500 stands for zero in the data rows.
Some points, each followed by its number:
652/682/482/508/608/415/489/554/566/577/494/510/303/535/524/308/688/625/385/607/583/775/509/453 0
510/461/389/616/476/732/500/449/472/427/437/523/573/456/467/590/522/498/526/430/450/596/492/583 1
618/624/431/258/424/435/463/449/444/536/571/528/257/542/440/681/344/444/330/655/367/358/575/376 2
488/440/597/527/457/457/558/505/466/486/464/417/634/427/475/378/497/508/363/528/563/808/483/469 3
476/564/448/555/651/440/460/466/485/561/539/545/399/562/528/423/468/515/505/516/507/418/565/547 4
564/364/469/472/440/485/418/448/425/534/458/475/692/469/400/525/440/404/459/462/423/600/561/535 5
547/326/568/338/713/605/744/310/398/639/418/626/968/361/580/419/999/393/354/498/297/597/855/307 6
509/183/399/422/490/454/562/394/416/645/399/817/574/645/435/612/521/262/596/305/479/533/531/601 7
438/390/543/509/550/417/610/397/417/622/347/442/571/507/371/869/557/607/653/515/563/569/618/546 8
801/788/400/699/338/325/182/584/371/497/458/479/353/720/750/556/225/651/851/495/728/0/712/287 9
532/480/411/544/488/565/550/493/442/486/506/496/548/479/552/503/526/495/453/484/472/523/458/517 10
391/514/536/336/378/539/632/659/699/412/438/319/360/684/774/569/478/600/352/367/811/217/273/500 11
441/597/478/468/450/506/594/519/513/455/513/534/410/481/623/429/450/476/542/521/528/448/441/506 12
550/449/565/549/361/424/552/507/581/436/635/591/536/302/430/450/377/548/809/480/661/508/596/531 13
522/489/470/555/541/342/495/519/475/517/318/554/480/589/564/380/457/469/457/553/417/605/484/405 14
0/669/422/770/999/470/999/425/811/873/318/938/461/264/626/303/661/331/0/388/0/540/523/721 15
689/289/821/0/236/454/404/852/377/995/541/0/786/277/99/682/149/226/700/265/641/535/557/316 16
510/389/476/527/569/461/495/477/562/537/449/520/713/534/465/537/655/410/421/506/430/575/575/504 17
484/362/457/457/440/502/534/495/446/454/481/516/606/546/500/518/364/462/625/448/554/499/505/490 18
502/358/729/648/494/545/660/606/447/510/364/586/476/425/565/219/302/587/546/466/719/624/563/318 19
725/444/505/524/506/446/512/451/536/441/460/650/551/453/712/641/580/448/506/605/398/517/470/348 20
166/851/427/789/540/0/615/132/437/683/128/722/31/867/537/385/462/180/90/652/398/679/558/349 21
392/436/439/590/555/696/610/372/458/496/393/747/551/566/448/442/702/470/318/715/496/585/539/774 22
523/457/705/388/715/365/636/585/999/532/613/540/819/526/406/338/771/539/618/471/478/524/660/539 23
491/500/573/394/365/363/428/544/540/412/673/377/455/512/521/504/480/559/626/530/572/484/462/373 24
236/999/448/0/501/73/72/323/999/654/859/225/0/337/0/124/0/649/103/854/826/757/999/0 25
475/580/405/553/570/537/661/570/536/505/500/475/397/635/674/685/524/411/175/404/491/561/309/477 26
433/302/531/454/517/612/548/392/466/442/418/503/517/349/421/718/329/515/399/340/392/619/773/651 27
486/357/407/421/601/477/582/394/355/525/444/651/556/609/452/439/527/482/256/394/434/591/584/550 28
466/583/678/336/506/709/593/801/583/546/542/352/346/498/590/642/512/478/448/495/502/386/384/324 29
423/637/625/415/610/465/780/534/527/628/579/467/407/376/467/358/702/599/250/668/659/595/571/419 30
451/363/552/343/564/625/488/509/428/445/456/406/712/454/389/611/582/352/548/424/444/536/438/741 31
496/463/382/643/529/473/463/540/554/424/406/510/538/478/485/392/419/472/440/497/554/671/547/458 32
445/610/433/561/581/528/475/454/476/396/526/425/430/559/579/535/547/392/315/578/516/475/438/557 33
732/516/697/999/0/689/698/713/719/360/457/720/234/646/731/431/363/616/819/478/709/436/648/243 34
895/566/634/611/611/428/300/712/509/535/594/409/115/702/644/302/306/752/825/466/679/216/538/271 35
605/547/439/205/543/236/462/91/563/822/737/108/327/630/270/295/688/614/342/559/417/464/542/727 36
357/559/425/430/678/502/482/373/678/484/624/505/290/515/495/595/574/339/508/517/578/335/678/578 37
419/407/454/671/451/585/530/396/432/434/470/563/591/572/451/537/519/471/722/453/479/372/455/550 38
609/251/666/473/502/535/603/766/533/640/187/626/673/460/339/561/542/347/565/588/472/631/613/204 39
350/999/768/268/540/534/553/687/848/514/958/693/277/518/605/613/393/499/92/675/553/652/474/571 40
435/414/569/463/472/403/482/360/457/616/469/307/537/477/315/351/481/602/495/449/568/646/540/557 41
334/501/312/548/700/430/499/347/463/533/511/775/411/564/249/304/460/549/538/447/548/532/740/632 42
473/537/618/357/339/485/439/552/460/499/750/423/580/522/601/589/564/553/631/604/483/344/390/502 43
Which point above is nearest to each new point by angle, seen from the average point of the numbered points? Its number follows each.
587/454/700/678/557/652/501/491/539/217/757/696/880/339/340/376/296/580/655/579/656/311/456/518 13
217/502/221/455/774/574/765/91/494/567/383/597/578/497/311/333/921/574/401/327/0/616/608/719 15
850/461/565/57/136/329/281/500/474/896/438/297/210/857/509/527/210/259/757/526/815/335/538/536 16
492/471/401/577/455/547/625/446/437/624/223/461/558/557/510/277/607/485/366/401/654/594/400/616 22
379/552/205/627/735/523/641/282/619/595/195/615/529/723/528/474/579/76/14/564/229/610/534/680 15
115/628/374/818/660/582/598/509/578/333/346/674/432/533/574/384/481/659/210/570/293/580/604/286 15
717/450/617/680/183/604/576/745/693/397/581/681/367/576/500/571/295/618/711/437/739/326/561/424 34
393/547/499/405/503/346/486/329/428/532/617/454/558/473/420/531/535/538/547/496/449/456/429/649 36
588/642/444/713/543/424/716/464/836/355/724/527/311/570/586/176/254/822/354/621/807/639/754/219 25
237/643/479/520/305/492/529/454/324/625/557/181/378/602/504/640/636/609/498/484/566/552/264/616 43
548/548/540/628/414/411/544/618/518/482/502/491/419/593/583/494/639/538/348/548/558/671/691/429 0
804/459/704/171/306/114/646/548/858/574/735/122/905/291/406/910/511/511/60/560/486/540/495/204 16
637/446/716/271/481/382/439/536/344/676/557/489/791/311/614/461/384/434/700/614/626/503/673/197 16
702/461/463/463/431/491/528/519/566/468/572/490/588/498/490/572/554/587/586/548/527/483/530/526 43
657/663/360/447/467/442/512/398/490/636/606/451/305/500/543/679/422/492/244/611/465/395/506/333 2
759/660/548/612/414/511/725/673/712/540/280/633/324/608/596/265/582/659/431/592/617/507/470/336 34
480/581/515/491/512/539/632/467/556/483/518/421/631/532/634/651/730/441/215/409/389/380/426/584 26
369/584/444/446/554/495/662/412/671/521/456/637/322/570/450/496/395/517/448/512/572/648/497/528 21
533/526/573/524/585/487/496/474/466/528/495/463/567/407/433/507/557/505/442/514/421/589/485/620 31
304/554/445/508/557/479/523/419/427/520/483/482/342/370/346/367/390/471/452/430/483/630/620/574 42
419/446/418/435/560/569/442/395/374/467/629/432/602/515/424/466/544/556/689/468/437/477/487/532 38
521/600/585/514/565/513/563/534/552/543/498/487/477/424/530/453/513/576/490/536/587/587/412/489 0
585/531/586/335/445/559/208/441/467/493/538/431/618/476/442/607/631/352/537/585/376/278/520/329 43
88/491/628/597/525/511/907/734/682/552/553/632/458/467/582/544/617/464/757/372/708/432/571/286 34
470/415/512/589/637/488/542/451/419/494/462/627/672/456/540/444/432/445/599/470/415/541/600/465 38
835/245/818/499/377/150/190/592/481/770/392/150/596/614/466/328/611/499/368/671/736/489/437/316 16
413/418/588/201/534/501/433/410/483/273/685/500/556/421/415/163/317/362/497/594/531/406/518/523 24
571/419/680/576/697/913/391/568/579/417/331/591/695/546/360/483/541/213/488/340/696/487/600/999 31
476/604/373/390/574/397/511/406/457/624/566/341/350/486/378/386/535/595/486/593/456/501/544/572 36
390/312/346/734/392/490/654/427/448/615/155/602/554/815/667/703/450/416/458/400/411/593/427/542 7
383/455/308/517/511/531/446/382/477/427/507/541/479/483/443/593/369/308/371/415/353/515/561/592 27
844/433/577/351/383/433/606/547/630/613/501/467/621/499/455/541/566/376/456/471/671/499/497/463 16
643/102/198/386/479/774/525/268/372/334/416/451/914/493/371/700/242/45/754/521/593/500/637/763 18
570/431/578/617/461/519/529/636/458/495/463/514/468/440/513/366/471/583/548/468/570/560/463/441 19
523/462/391/499/621/538/572/390/483/439/412/587/653/443/446/410/595/471/515/506/449/581/484/384 6
404/429/444/477/529/525/494/611/480/498/353/617/349/523/601/258/278/406/632/342/556/430/563/415 19
513/475/549/377/558/550/527/670/481/472/343/633/467/654/646/655/452/399/472/609/373/502/392/491 20
543/478/528/617/531/411/500/460/457/466/478/431/574/457/478/492/450/492/393/563/531/517/455/480 3
526/514/484/590/513/497/528/543/529/456/573/518/472/509/523/511/534/528/512/501/580/539/506/464 34
506/512/495/581/465/503/446/600/496/496/516/416/284/580/544/523/314/488/458/440/527/575/516/493 35
617/566/653/452/797/439/417/651/643/586/600/454/435/487/431/511/670/456/508/497/721/398/602/569 23
569/512/513/427/385/486/464/499/526/518/522/402/428/497/439/569/574/565/538/576/554/378/477/521 43
664/716/999/805/369/667/623/457/534/398/502/551/563/363/667/329/617/377/652/627/639/49/328/358 34
582/640/573/357/430/491/459/596/528/475/541/422/455/417/508/557/432/445/476/532/531/450/482/367 29
559/519/450/653/535/494/638/347/501/530/383/618/443/627/439/439/539/417/490/502/532/507/499/655 22
178/513/378/786/999/800/626/104/467/575/300/903/434/509/520/497/692/247/304/304/441/480/557/724 15
611/405/708/674/459/672/615/493/376/430/320/380/405/438/507/461/210/516/716/412/768/645/589/599 19
505/496/597/598/431/523/549/567/477/509/337/490/511/433/553/336/505/562/522/486/564/580/403/410 19
474/577/500/858/386/609/618/462/539/332/247/786/425/653/790/471/454/528/476/524/252/406/439/451 34
524/385/338/424/536/526/721/403/389/642/466/652/534/595/514/559/504/383/494/459/499/450/538/645 7
563/510/490/471/416/490/475/478/533/509/560/424/487/496/474/512/487/488/470/535/484/449/513/481 43
471/353/505/477/437/796/491/435/438/583/466/632/576/527/446/519/565/395/531/400/497/613/559/622 1
176/549/345/388/402/373/455/490/300/569/749/77/270/575/379/491/649/907/381/580/479/670/179/643 36
541/552/734/372/389/624/578/626/589/427/662/297/260/522/530/403/427/540/633/349/611/245/255/647 11
889/425/717/521/248/385/385/488/466/498/469/522/593/597/599/635/619/643/663/685/613/201/547/413 9
454/486/353/399/525/406/360/258/472/588/638/379/326/586/407/449/551/365/400/483/582/352/549/552 36
506/383/769/658/79/500/389/739/667/282/429/502/297/770/367/795/222/598/615/360/210/484/304/337 34
539/467/456/490/565/533/704/383/511/440/511/550/629/422/448/520/639/488/485/448/474/549/633/663 6
510/692/575/470/519/546/484/543/546/544/272/416/500/341/620/525/275/385/396/335/543/554/481/235 29
572/427/487/431/573/521/612/410/478/541/400/531/673/395/426/497/623/457/515/452/459/535/409/659 31
555/464/487/600/384/421/347/527/441/517/402/370/445/669/565/511/307/474/432/667/486/392/535/389 9
661/443/632/490/536/471/482/496/413/472/570/463/647/350/344/433/403/497/674/543/513/477/476/461 13
571/371/557/428/370/461/483/602/419/551/467/480/604/489/489/531/443/429/483/528/535/533/511/374 16
442/451/852/404/593/499/611/952/581/231/536/394/879/408/530/428/885/590/654/659/540/373/354/493 23
488/453/290/414/524/360/576/609/536/555/476/477/346/665/568/514/494/529/507/462/478/385/487/534 11
501/493/529/510/452/463/456/515/487/479/574/430/561/486/491/567/577/521/536/517/464/444/425/457 43
496/539/471/493/510/480/493/575/445/538/576/469/478/487/447/258/577/518/411/572/498/558/442/458 0
616/430/299/539/653/349/514/354/496/658/521/682/434/686/452/593/485/289/333/437/574/521/645/486 7
318/731/374/357/475/487/362/389/508/742/564/174/406/571/440/693/656/529/370/527/307/763/277/778 36
526/597/623/541/577/298/667/618/519/658/748/496/418/560/0/107/302/623/299/613/527/828/680/284 25
530/515/575/585/574/531/521/531/536/284/547/579/519/401/403/414/461/575/508/442/590/515/563/478 13
471/826/540/440/601/545/678/676/704/489/574/564/427/402/601/475/585/404/302/720/398/423/206/502 40
829/508/697/735/609/464/596/516/593/527/319/789/390/678/624/265/534/493/530/429/557/526/814/489 34
499/395/600/468/653/600/520/626/565/415/237/418/575/408/579/896/62/432/447/416/428/635/404/292 27
668/380/361/373/337/354/549/289/430/721/686/80/656/742/392/502/732/550/498/500/513/295/378/464 36
188/594/368/456/530/504/649/367/582/404/542/490/467/397/550/489/606/530/353/497/443/634/564/467 15
488/524/512/466/492/481/472/464/459/506/542/454/480/453/486/526/476/522/510/532/501/505/462/473 43
478/548/519/577/496/455/494/500/522/445/415/530/441/392/559/519/541/507/427/580/495/535/501/513 33
331/629/478/606/606/521/635/422/606/506/421/592/371/499/586/419/606/566/494/513/426/435/487/463 15
545/298/351/461/476/521/492/436/390/557/399/612/612/489/482/518/495/343/471/383/474/421/539/559 7
400/471/435/748/763/617/575/332/395/432/401/809/571/462/590/309/569/600/525/450/418/577/414/575 22
389/442/615/553/620/363/334/314/231/465/466/332/649/622/416/293/611/473/548/661/346/488/367/547 41
569/495/512/615/483/454/516/537/432/439/433/492/486/442/516/362/542/642/601/547/614/531/457/439 19
525/552/632/556/438/370/363/462/595/477/577/394/469/463/347/325/307/645/450/666/679/652/631/400 25
538/527/513/491/460/464/471/441/525/528/529/521/482/471/481/509/491/505/513/507/480/439/528/479 43
451/417/498/450/517/530/539/511/470/516/492/451/512/390/448/486/486/341/539/477/454/516/538/487 31
363/515/461/453/673/583/621/504/532/498/548/645/548/493/559/518/617/342/477/409/445/422/497/567 15
74/579/148/778/382/497/488/612/427/287/180/623/0/535/747/169/19/489/537/581/406/734/672/517 32
522/432/536/463/421/532/463/476/463/497/505/422/563/508/480/586/515/435/552/440/478/413/466/523 31
512/441/521/538/608/499/536/441/465/506/458/562/670/427/408/477/510/525/627/469/488/553/544/440 38
655/526/433/665/346/357/317/510/396/489/550/549/456/561/518/392/345/749/746/516/539/238/437/414 9
621/421/471/543/415/345/405/491/422/417/509/628/545/576/529/520/432/543/651/576/588/431/488/359 9
271/545/515/489/673/446/483/286/443/509/419/514/351/458/439/418/366/512/410/356/448/557/599/658 42
514/637/504/527/432/346/360/371/529/529/732/252/370/271/368/495/366/705/413/584/615/655/541/453 25
562/290/578/357/452/332/276/481/230/440/494/482/727/305/472/582/550/369/925/466/563/374/556/622 18
553/479/513/509/470/461/500/496/509/511/495/481/525/516/507/511/509/489/516/527/502/486/478/479 43
